In the data rows, 128 means zero.
Some points, one per row:
[130, 121, 124, 127, 82, 174, 97, 134, 146, 100, 139, 197, 133, 125, 155, 117, 139, 94, 165, 142, 138, 127, 132, 127, 130, 174, 118, 102, 63, 171]
[132, 167, 96, 113, 119, 143, 98, 95, 154, 142, 145, 124, 159, 202, 107, 169, 162, 89, 157, 171, 53, 30, 107, 149, 212, 135, 105, 148, 191, 82]
[122, 130, 144, 111, 124, 100, 131, 132, 83, 163, 94, 62, 94, 164, 115, 117, 20, 216, 57, 179, 163, 156, 109, 99, 197, 113, 112, 176, 178, 94]
[133, 152, 126, 114, 148, 124, 107, 149, 125, 137, 144, 160, 81, 145, 180, 121, 147, 92, 148, 185, 159, 177, 146, 189, 99, 121, 190, 103, 85, 178]
[154, 137, 172, 146, 137, 120, 190, 131, 135, 102, 183, 134, 131, 138, 131, 117, 86, 136, 155, 157, 187, 114, 103, 127, 139, 148, 144, 138, 148, 104]
[149, 141, 1, 70, 155, 98, 80, 98, 188, 81, 89, 121, 126, 126, 101, 105, 141, 176, 116, 139, 49, 91, 116, 143, 117, 141, 47, 94, 123, 59]
[168, 119, 148, 152, 172, 125, 109, 111, 169, 93, 112, 118, 131, 93, 156, 127, 91, 183, 117, 122, 161, 147, 142, 151, 142, 137, 86, 111, 114, 140]
[125, 112, 140, 90, 192, 99, 130, 138, 160, 128, 99, 136, 145, 164, 83, 133, 144, 147, 196, 101, 161, 132, 138, 102, 87, 205, 71, 111, 26, 208]
[132, 191, 92, 173, 119, 143, 61, 137, 101, 116, 205, 161, 93, 55, 100, 211, 174, 104, 106, 160, 97, 205, 125, 101, 0, 109, 227, 114, 92, 152]
[198, 191, 116, 141, 164, 136, 69, 132, 173, 126, 191, 131, 121, 52, 103, 158, 115, 232, 118, 118, 176, 193, 156, 98, 137, 122, 82, 92, 66, 200]
[73, 133, 119, 107, 138, 106, 94, 124, 152, 151, 109, 94, 129, 141, 124, 113, 147, 103, 122, 122, 51, 105, 138, 139, 169, 116, 93, 185, 195, 92]
[168, 14, 197, 194, 49, 125, 172, 235, 115, 93, 105, 210, 102, 74, 67, 111, 131, 225, 231, 61, 173, 114, 82, 68, 66, 173, 12, 178, 93, 253]
[100, 86, 168, 170, 85, 128, 94, 160, 100, 170, 83, 121, 114, 104, 88, 88, 127, 117, 77, 139, 96, 168, 113, 160, 105, 85, 139, 169, 129, 172]
[85, 131, 76, 109, 159, 101, 113, 132, 138, 98, 136, 140, 144, 156, 105, 137, 184, 102, 137, 127, 63, 87, 140, 126, 99, 163, 118, 108, 171, 99]
[124, 129, 101, 199, 159, 114, 85, 158, 150, 49, 134, 134, 173, 75, 62, 153, 179, 166, 208, 92, 87, 65, 148, 108, 131, 141, 6, 112, 190, 108]
[98, 125, 111, 101, 166, 97, 114, 94, 132, 109, 100, 134, 128, 144, 123, 134, 103, 116, 118, 119, 126, 163, 95, 105, 79, 180, 155, 122, 72, 127]
[112, 121, 164, 154, 148, 100, 114, 152, 101, 134, 131, 70, 127, 118, 89, 195, 65, 169, 90, 152, 158, 166, 116, 132, 135, 114, 93, 139, 105, 121]
[156, 131, 141, 120, 132, 193, 255, 148, 130, 186, 136, 142, 50, 225, 192, 86, 71, 157, 167, 170, 216, 161, 69, 96, 255, 158, 91, 123, 85, 180]
[136, 58, 182, 178, 118, 141, 125, 143, 159, 52, 132, 162, 152, 77, 114, 146, 119, 113, 178, 108, 153, 93, 144, 147, 58, 100, 98, 156, 141, 200]
[122, 88, 113, 193, 84, 166, 89, 154, 93, 91, 135, 159, 155, 79, 161, 153, 148, 121, 157, 86, 111, 154, 224, 195, 119, 116, 136, 103, 97, 185]
[77, 98, 132, 105, 123, 124, 94, 23, 130, 134, 54, 83, 191, 135, 145, 142, 119, 58, 79, 107, 126, 92, 123, 118, 93, 113, 148, 177, 115, 106]
[143, 137, 77, 113, 111, 134, 104, 166, 97, 116, 175, 162, 55, 84, 163, 105, 186, 75, 154, 227, 81, 113, 162, 205, 101, 92, 184, 84, 159, 143]
[104, 225, 119, 91, 80, 131, 146, 104, 125, 152, 114, 163, 103, 173, 156, 150, 174, 36, 151, 216, 104, 110, 105, 128, 174, 165, 245, 104, 119, 60]
[98, 116, 149, 116, 116, 157, 111, 149, 128, 156, 116, 117, 147, 173, 159, 157, 122, 111, 142, 138, 22, 121, 121, 106, 167, 128, 164, 226, 111, 70]
[98, 162, 115, 76, 151, 114, 194, 162, 128, 126, 165, 175, 85, 139, 165, 148, 128, 136, 119, 113, 158, 210, 105, 108, 86, 209, 218, 107, 91, 143]
Here are 12 more points, each followed by its number:
[153, 167, 109, 75, 199, 135, 134, 49, 208, 156, 144, 128, 173, 177, 133, 145, 51, 188, 123, 68, 101, 109, 120, 67, 241, 167, 71, 150, 42, 65] 0
[156, 168, 188, 150, 161, 156, 185, 211, 190, 89, 200, 112, 0, 155, 173, 177, 12, 255, 152, 223, 220, 250, 80, 157, 139, 239, 167, 107, 17, 162] 1
[120, 168, 151, 187, 103, 142, 174, 145, 89, 122, 197, 195, 144, 110, 179, 178, 180, 45, 159, 142, 201, 126, 176, 164, 73, 69, 234, 104, 157, 163] 2
[101, 128, 137, 112, 127, 132, 149, 113, 101, 142, 184, 187, 86, 99, 146, 105, 124, 93, 100, 131, 165, 177, 109, 126, 94, 126, 251, 139, 119, 124] 3
[182, 147, 175, 115, 100, 127, 130, 89, 134, 89, 154, 151, 160, 100, 145, 135, 79, 144, 125, 74, 133, 163, 194, 107, 128, 164, 161, 86, 55, 106] 4
[105, 126, 177, 107, 128, 147, 205, 169, 135, 115, 170, 229, 49, 179, 225, 117, 112, 79, 135, 193, 250, 214, 74, 194, 71, 181, 245, 83, 85, 171] 5
[128, 81, 150, 172, 148, 124, 101, 147, 68, 137, 56, 90, 130, 103, 106, 110, 103, 127, 91, 146, 121, 175, 137, 143, 49, 141, 95, 167, 43, 187] 6
[152, 46, 153, 162, 95, 102, 146, 228, 107, 79, 113, 156, 121, 78, 98, 103, 114, 181, 186, 107, 172, 128, 105, 110, 71, 167, 44, 158, 109, 224] 7
[69, 91, 109, 124, 81, 169, 52, 170, 126, 177, 103, 113, 177, 140, 153, 213, 114, 119, 130, 155, 0, 138, 157, 111, 175, 110, 175, 201, 69, 112] 8
[91, 61, 124, 96, 146, 89, 155, 140, 132, 72, 77, 88, 63, 152, 127, 80, 101, 112, 83, 128, 196, 127, 73, 148, 64, 112, 137, 109, 115, 131] 9
[207, 179, 149, 126, 81, 190, 116, 72, 106, 164, 138, 75, 144, 119, 168, 161, 89, 146, 115, 158, 131, 129, 140, 126, 232, 119, 147, 190, 113, 129] 10
[180, 161, 135, 114, 139, 147, 140, 103, 147, 110, 156, 132, 137, 94, 135, 145, 95, 141, 121, 98, 129, 139, 154, 139, 142, 133, 158, 115, 98, 115] 11
Which three of these numbered points are nearest to each point below by angle, seen from the average point of the first points? Their numbers follow each, nearest first.
[163, 147, 115, 51, 154, 86, 154, 188, 97, 145, 130, 156, 64, 162, 162, 133, 117, 123, 108, 120, 145, 185, 72, 104, 66, 172, 206, 117, 59, 141] > 5 3 1
[121, 193, 207, 164, 137, 173, 157, 137, 59, 69, 204, 201, 114, 61, 177, 205, 212, 12, 206, 164, 200, 97, 202, 174, 116, 145, 252, 167, 180, 126] > 2 3 5
[120, 116, 109, 132, 117, 116, 140, 138, 89, 139, 97, 104, 97, 130, 120, 85, 144, 81, 106, 136, 134, 118, 83, 133, 140, 108, 119, 125, 166, 141] > 9 3 6
[105, 140, 121, 76, 163, 157, 138, 75, 175, 152, 106, 139, 183, 149, 132, 133, 114, 114, 137, 74, 99, 105, 133, 93, 174, 149, 133, 139, 90, 83] > 0 11 4
[144, 145, 131, 149, 185, 166, 182, 207, 167, 133, 213, 151, 60, 112, 136, 160, 75, 214, 154, 161, 206, 187, 118, 106, 135, 175, 138, 132, 68, 191] > 1 5 7
[133, 156, 97, 151, 118, 136, 139, 160, 98, 178, 156, 120, 101, 132, 119, 105, 147, 88, 108, 135, 143, 145, 167, 169, 135, 90, 121, 79, 182, 140] > 2 3 5
[191, 204, 137, 142, 86, 150, 108, 101, 118, 184, 145, 118, 148, 140, 158, 154, 125, 154, 131, 176, 144, 125, 138, 137, 220, 140, 127, 153, 109, 134] > 10 0 11
[134, 93, 148, 202, 44, 146, 122, 153, 100, 143, 138, 100, 196, 46, 112, 127, 170, 140, 103, 135, 146, 98, 170, 160, 125, 26, 62, 164, 237, 143] > 2 7 10
[213, 210, 84, 99, 75, 54, 181, 91, 100, 224, 229, 207, 0, 48, 172, 50, 143, 135, 20, 215, 218, 255, 85, 116, 77, 64, 255, 43, 94, 180] > 3 5 2
[68, 27, 166, 114, 189, 70, 233, 99, 87, 99, 66, 87, 75, 82, 135, 16, 94, 69, 52, 145, 208, 103, 63, 210, 27, 61, 118, 88, 171, 147] > 9 6 3
[125, 94, 152, 202, 77, 146, 164, 201, 168, 117, 215, 167, 170, 80, 131, 128, 138, 169, 223, 60, 191, 96, 90, 94, 157, 114, 86, 173, 148, 194] > 7 2 1
[186, 176, 90, 66, 82, 97, 172, 134, 100, 203, 200, 168, 30, 92, 170, 61, 127, 122, 60, 196, 184, 211, 95, 119, 126, 91, 255, 53, 88, 167] > 3 5 2
[177, 178, 129, 115, 191, 109, 181, 120, 147, 128, 155, 107, 45, 167, 128, 125, 92, 193, 135, 172, 220, 184, 50, 96, 219, 194, 126, 64, 131, 80] > 1 0 5
[131, 102, 124, 126, 129, 120, 97, 155, 104, 138, 99, 115, 136, 130, 103, 131, 113, 138, 101, 128, 110, 166, 144, 150, 80, 131, 124, 150, 106, 162] > 6 7 9
[164, 114, 121, 71, 81, 158, 151, 137, 101, 203, 160, 159, 114, 134, 149, 99, 157, 61, 78, 198, 97, 155, 135, 147, 156, 66, 174, 117, 160, 139] > 3 2 10
[124, 78, 157, 160, 158, 155, 118, 182, 104, 142, 186, 117, 118, 24, 84, 205, 148, 116, 58, 75, 162, 146, 159, 155, 52, 35, 171, 173, 116, 180] > 2 3 6
[145, 49, 159, 190, 107, 103, 148, 212, 117, 120, 116, 173, 101, 106, 88, 103, 101, 160, 172, 109, 171, 170, 122, 124, 84, 172, 58, 131, 97, 231] > 7 6 1
[113, 140, 115, 96, 141, 142, 107, 107, 145, 120, 130, 117, 144, 111, 145, 124, 103, 116, 104, 138, 142, 130, 129, 139, 129, 126, 120, 82, 128, 119] > 11 4 0
[121, 57, 112, 143, 107, 115, 115, 141, 86, 149, 100, 151, 134, 91, 125, 101, 149, 118, 68, 169, 96, 174, 129, 118, 85, 80, 134, 148, 126, 163] > 6 3 9
[157, 255, 92, 95, 56, 165, 49, 31, 103, 139, 228, 184, 125, 43, 228, 248, 241, 81, 166, 195, 105, 48, 176, 175, 201, 146, 231, 77, 151, 75] > 2 10 11
[88, 101, 100, 166, 166, 77, 145, 132, 130, 68, 134, 100, 104, 171, 99, 131, 172, 115, 127, 167, 200, 127, 116, 192, 55, 131, 127, 79, 199, 139] > 9 2 5
[110, 151, 116, 105, 116, 101, 96, 150, 102, 152, 147, 178, 121, 46, 106, 203, 160, 97, 114, 170, 108, 190, 185, 128, 38, 102, 201, 103, 108, 164] > 2 3 5
[83, 57, 124, 147, 134, 145, 108, 198, 149, 68, 104, 149, 131, 138, 75, 100, 183, 130, 203, 115, 133, 88, 80, 96, 113, 144, 9, 114, 137, 195] > 7 9 6
[134, 99, 137, 137, 179, 135, 122, 127, 197, 122, 95, 114, 178, 121, 97, 182, 68, 216, 168, 64, 136, 119, 132, 69, 169, 194, 13, 152, 115, 135] > 0 7 4
[113, 178, 124, 69, 172, 168, 78, 8, 176, 122, 75, 102, 223, 161, 128, 134, 90, 136, 133, 39, 118, 93, 158, 91, 154, 162, 117, 149, 71, 68] > 0 4 11
[145, 98, 141, 91, 85, 163, 101, 133, 167, 60, 89, 209, 103, 89, 212, 89, 135, 162, 121, 157, 121, 154, 129, 136, 64, 160, 151, 86, 11, 161] > 5 4 1
[70, 143, 66, 78, 217, 143, 81, 88, 230, 171, 145, 145, 153, 133, 115, 138, 116, 135, 96, 85, 111, 149, 99, 48, 158, 142, 130, 127, 37, 111] > 0 8 11
[117, 46, 148, 166, 116, 145, 138, 152, 157, 51, 108, 140, 170, 57, 90, 141, 118, 149, 221, 49, 194, 96, 142, 158, 33, 117, 79, 156, 93, 194] > 7 6 9
[106, 145, 141, 94, 155, 133, 107, 124, 133, 95, 154, 158, 139, 123, 166, 118, 96, 139, 96, 109, 147, 143, 124, 143, 58, 168, 168, 105, 55, 95] > 4 3 5
[146, 95, 153, 102, 114, 120, 157, 135, 60, 157, 119, 152, 109, 116, 140, 70, 149, 92, 106, 124, 129, 163, 143, 160, 89, 63, 184, 144, 129, 191] > 3 2 5
[209, 185, 141, 140, 77, 123, 152, 156, 141, 96, 184, 139, 60, 100, 95, 146, 139, 160, 185, 255, 162, 119, 80, 175, 186, 164, 125, 117, 151, 109] > 1 10 5
[120, 94, 106, 172, 171, 126, 109, 174, 100, 141, 151, 82, 150, 74, 102, 156, 137, 142, 81, 86, 127, 146, 135, 135, 43, 77, 136, 168, 161, 153] > 6 7 2
[123, 137, 145, 106, 138, 128, 93, 93, 150, 124, 121, 136, 180, 129, 155, 135, 98, 170, 73, 74, 104, 139, 146, 106, 118, 136, 152, 135, 68, 104] > 4 0 11
[98, 125, 157, 159, 110, 125, 159, 154, 91, 166, 157, 113, 105, 125, 96, 161, 120, 123, 113, 155, 96, 115, 137, 159, 133, 89, 186, 164, 194, 100] > 2 3 8
[132, 146, 110, 64, 193, 73, 192, 164, 105, 115, 144, 166, 75, 194, 160, 122, 116, 108, 107, 152, 95, 183, 126, 119, 88, 211, 223, 108, 110, 98] > 5 3 1
[182, 189, 99, 97, 102, 125, 124, 78, 148, 119, 128, 112, 80, 143, 165, 126, 130, 150, 104, 220, 133, 145, 94, 136, 224, 148, 149, 96, 123, 75] > 10 0 11
[208, 150, 111, 51, 171, 179, 104, 101, 255, 166, 155, 106, 75, 103, 157, 114, 124, 156, 72, 87, 125, 196, 106, 89, 141, 100, 180, 161, 3, 129] > 11 0 4
